128 stands for zero in the data rows.
Some points, each followed by its number:
[136 163 20 123 98 147 95 163] 0
[128 138 185 138 160 62 166 128] 1
[118 179 91 128 150 118 179 119] 2
[138 158 109 198 100 70 61 135] 3
[146 94 180 179 106 113 94 139] 4
[68 120 89 61 147 255 157 150] 5
[158 163 151 198 116 98 118 146] 6
[122 112 230 108 134 37 161 133] 7
[154 65 143 106 97 191 86 161] 8
[130 133 63 164 134 131 117 121] 9
[76 84 133 113 130 160 145 131] 10
[86 120 107 53 153 184 132 136] 11
[133 113 174 173 146 109 172 127] 12
[146 139 73 134 76 195 61 176] 13
[85 99 35 66 126 139 135 136] 14
[150 155 255 140 108 100 114 155] 15
[154 58 127 120 136 98 133 113] 16
[145 111 149 90 101 124 99 142] 17
[126 147 118 129 81 164 89 129] 18
[148 106 209 163 178 117 130 124] 19
[168 126 150 139 129 78 135 91] 20
[162 149 76 160 138 133 113 95] 21
[132 147 116 137 141 155 143 91] 22
[146 102 160 107 156 202 114 97] 23
[169 146 129 118 140 52 157 104] 24
[125 97 9 146 147 105 155 128] 25
New points follow, each followed by the numbers of its three nearest points above by angle, nearest first.
[91 70 117 52 122 156 121 141] 11 10 14
[156 198 158 132 139 154 100 119] 15 6 22
[117 157 133 96 48 143 66 144] 18 13 17
[119 72 82 149 177 84 121 141] 25 16 9
[80 81 0 81 116 137 131 154] 14 25 0
[130 114 65 125 132 143 136 140] 25 14 0
[135 123 188 119 159 184 120 116] 23 19 15
[81 120 85 89 107 129 127 163] 14 11 0
[152 141 104 141 110 98 126 160] 3 6 0
[152 164 75 136 124 202 111 132] 13 0 18
[131 205 165 167 128 134 100 130] 6 15 3
[145 199 191 116 83 132 136 91] 15 20 18
[146 96 101 144 120 148 132 95] 21 9 25
[154 178 176 147 128 110 112 132] 15 6 1
[162 152 234 184 123 0 176 145] 1 7 12
[94 130 0 62 152 205 120 174] 14 5 11
[157 96 172 205 107 144 96 124] 4 6 19
[127 117 91 134 138 149 158 115] 25 22 9
[129 126 76 115 145 241 159 113] 5 22 11
[148 185 236 123 111 73 105 130] 15 7 1
[64 107 2 78 138 126 130 143] 14 25 0
[151 121 158 155 158 107 141 109] 19 12 20
[141 115 96 111 160 147 144 97] 22 25 14
[135 149 224 131 67 134 86 138] 15 4 17
[154 125 121 163 128 111 125 119] 6 3 20
[158 168 101 150 139 57 131 125] 24 3 20
[104 122 168 94 110 68 158 135] 7 1 24
[153 89 69 161 167 107 147 95] 25 9 21
